In the data rows, 128 means zero.
Some points, one per row:
[140 117 149 117  85  87 113  74 121 143 172 128 117  88 169 105 137 130
 108 129 128 209 141 160]
[147 116  96 191 174 159 179 206 201  96  82  81 163 162  13 232  73 144
 150 146  59  61   0  48]
[142 115 133 101 191 153  85 141 120 180 159 197 118 103 113  88 127 133
 144  93  97 112 159 104]
[107 114 133 136 127 141 130 121 161 123  84 119 127 145 188 123 125 112
 131 174 147 130 154 122]
[171 110 118 133 107  81 120  94 134 128 174 105 126 120 118 130 106 149
  94 123  88 204  55 117]
[130 111 126 150 145 155 119 181 133 119 163 195 106 138 115 115 135 130
 176 133 111 119 110 110]
[ 82 143 108  93 116 114 114  74 122 181 117  83 129 110 155  96 136 150
  97  99 172  66 177 137]
[182 123 142 159 140 156 160 240 117  87 129 192 151 166  68 167 107 126
 185 106  81 141  67 140]
[132 159 119 168 126 153 177 192 151 115  43 112 172 163 102 193  68 122
 144 138  86 100 101 102]
[136 169 151 123 117 122 166 165 101  76 127 173 106 136 113 129 158 104
 191 109 124 106 129 156]
[205 116  88 165 168 149 165 220 148  67 128 139 143 168   0 208  86 147
 177 113  60  88   0  94]
[145 196  80 177 158 138 142 211 115 103 119 172 127 157 106 177  88 121
 117 125  76 132 114 124]
[ 95  96 151 111 146 148 104  95 153 186  79 101 164 114 120 103  94 124
 134 113 129 125 167  82]
[135 130 113 151 140 151 148 160 144 171 115  92 162 160 109 144  85 198
 103 130 140  93  98  98]
[106 157 122 137  88 144 156 110 121 163  88  94 149 142 191 145 136 180
  79 138 165 108 171 167]
[108 177 145 140 104 109 141 132  80  90 110 169  94 129 109 111 140  84
 180 109 160 108 192 171]
[ 86 110 140 105 133 157  95 101 164 182  85  80 180 116 137 103  93 130
 134 123 128 151 170  70]
[168 122  82 194 181 155 175 223 169  83 123 165 114 192   0 214  88 150
 148 133  40  82   0  87]
[126 167 145 134 116 132 166 180 115  90 128 172 109 136 111 132 165 110
 188 119 118 114 127 163]
Then 24 other points, each followed by its number:
[146  65 171  74 127 106  86  96 128 151 213 143 136  87 140  77 142 119
 125 108 120 209 113 119] 0
[ 93 129 124 145 129 138 136 114 147 121  85  88 134 144 152 130 116 119
 123 171 156 112 138  83] 1
[173  40 200  92 113 134  67 106 113 150 211 120 162  56 110  93 160 118
 146 100 127 232 119 147] 2
[ 98  84 159 101 151 167 107 128 170 187 108 116 173 108 120  99 106 135
 166 110 121 118 134  69] 3
[114 140 127 109  79  49 112  28 117 132 174 104  85  85 175  90 157 122
  95 124 139 189 130 158] 4
[108 118 115 137 139 129 134 113 157 121  83 101 124 149 156 125 118 119
 128 171 141 106 123  94] 5
[150 200  86 176 158 139 154 212 102 113 110 179 128 148  94 180  84 122
 121 121  81 104 128 124] 6
[111 127 147 157 111 161 178 129 143 118  67 104 133 134 172 174 170 132
 108 175 119 100 118 132] 7
[133 143 137 121  64  71 142  47 101 128 148 102 119  96 192 130 151 132
  59 134 130 218 141 177] 8
[ 96 107 149 100 148 121 136  79 128 114  92  87 119 113 143 120 167  94
 111 141 132  75 127  88] 9
[ 94 113 155  90 135 139 116  94 130 176 134  97 131 104 142  97 177 152
 107 104 151  71 153 130] 10
[130  89 148  92 103  95  72  68 119 156 192 122 131  75 139  85 130 112
 109 101 125 212 144 137] 11
[ 79 145 131 147 104 130 140  86 140 109  72  79 122 137 190 133 142 110
 101 177 161 130 171 117] 12
[152 148 142 133 107 124 139 179  93  85 113 199 128 144 138 132 117  90
 179 102 130 150 162 191] 13
[169 102 169 122  88  93 125  73 101 128 147 131 133  99 178 131 142 128
  71 136 113 236 145 176] 14
[169 113 134 144 102 100 124  96 124 131 164 102 132 119 109 140 108 155
  90 129  92 204  75 117] 15
[179 109  90 175 185 155 167 227 175  96 124  89 157 168  14 225  89 169
 122 135  78  35   0  82] 16
[172  81 153  77 161 116  65 100 125 161 215 147 124  68 148  89 154 122
 105 119 106 191 122 128] 17
[ 96 180 130 141 105 121 142 146 104 101 117 162 100 141 121 111 143  94
 174 125 161 128 188 170] 18
[110 133 128 128 114 141 180 123 149 105  81  99 133 150 196 157 161 131
 107 177 129 108 102 117] 19
[105 141 101 158 128 131 130 135 118 120 133 174  85 154 128 113 130 125
 135 145 136 116 149 129] 20
[129 154 140 161  95 154 140 199 106 107 115 187 142 140 129 144 126 102
 173 119 131 170 178 196] 21
[ 78 165 120 128 100 132 135  95 130 172 111  80 131 123 168 111 139 174
 105 136 186  89 180 137] 22
[135 109 115 160 150 135 150 141 152 119  77 103 138 164 117 154  89 130
 117 160 118  98  87  79] 23
Which of these numbered points is nearest to each point below, looking only along the 3 directions in which the first points spread most? Its number follows each.
[152 104 114 127 153 139 119 157 134 136 125 125 129 145 138 124 120 148
 121 148 153  60 121 126] > 5
[139 163  89 140 145 144 121 166 134  93 124 207 101 134 170 167 130  98
 134 150 124 130 177 190] > 21
[125 153 140 136 117 123 124 178 114  92 134 182 124 140 128 110 121  90
 189 114 141 165 168 166] > 13
[146 196  76 180 160 136 150 215 115 115 116 186 119 149  94 178  88 122
 127 117  74 103 115 133] > 6
[176 104 137 143 116  91 135  95 119 136 159 112 125 119 101 139 107 151
  85 127  92 190  73 122] > 15
[118 148 135 104  79  63 117  30 110 132 163  88 104  82 178  97 158 127
  86 138 141 203 149 147] > 4
[ 70 143 119  92 119 122 114  71 122 181 119  70 139 121 153  91 137 149
  79 114 186  90 189 122] > 22
[115  77 159  76 166 156 108 122 178 171 105 116 173 131 142  90 106 134
 153 124 114 139 124  62] > 3
[ 90 125 149  73 133 129 125  88 120 170 139  93 137 110 151  87 165 151
 109 104 170  66 155 114] > 10
[153 106  96 194 179 156 182 203 200  95  79  96 148 172   8 230  73 143
 153 143  57  48   0  58] > 16
[100 135 146  80 109 141 123  94 101 152 145 139 128 109 128  78 166 135
 163  91 154 128 168 130] > 8
[173 107  74 171 188 150 181 233 187 103 131 111 140 194  17 213  83 174
 128 138  91  13   0  89] > 16
[ 91 198  80 153 134 124 125 131 131  98 132 175  74 117 152 154 146  95
 135 151 148  98 193 177] > 18
[105 130 126 125 120 143 132 139 151 177 128 119 145 140 176 107 118 178
 119 136 174 109 160 145] > 9
[185 159  54 180 201 147 155 215 152  81 137 156 109 165  17 216  85 148
 137 129  45  56   1  74] > 16
[171 124  84 193 177 152 173 217 163  76 123 164 113 192   0 214  86 147
 149 128  40  78   0  84] > 16
[ 88 140 129 142 111 124 151  85 137 114  66  94 114 140 184 133 140 109
 105 175 160 107 170 126] > 12
[141 146 163 140 124 117 151 162 105  70 127 179  94 135 103 131 171  96
 185 107 106 121 118 169] > 13
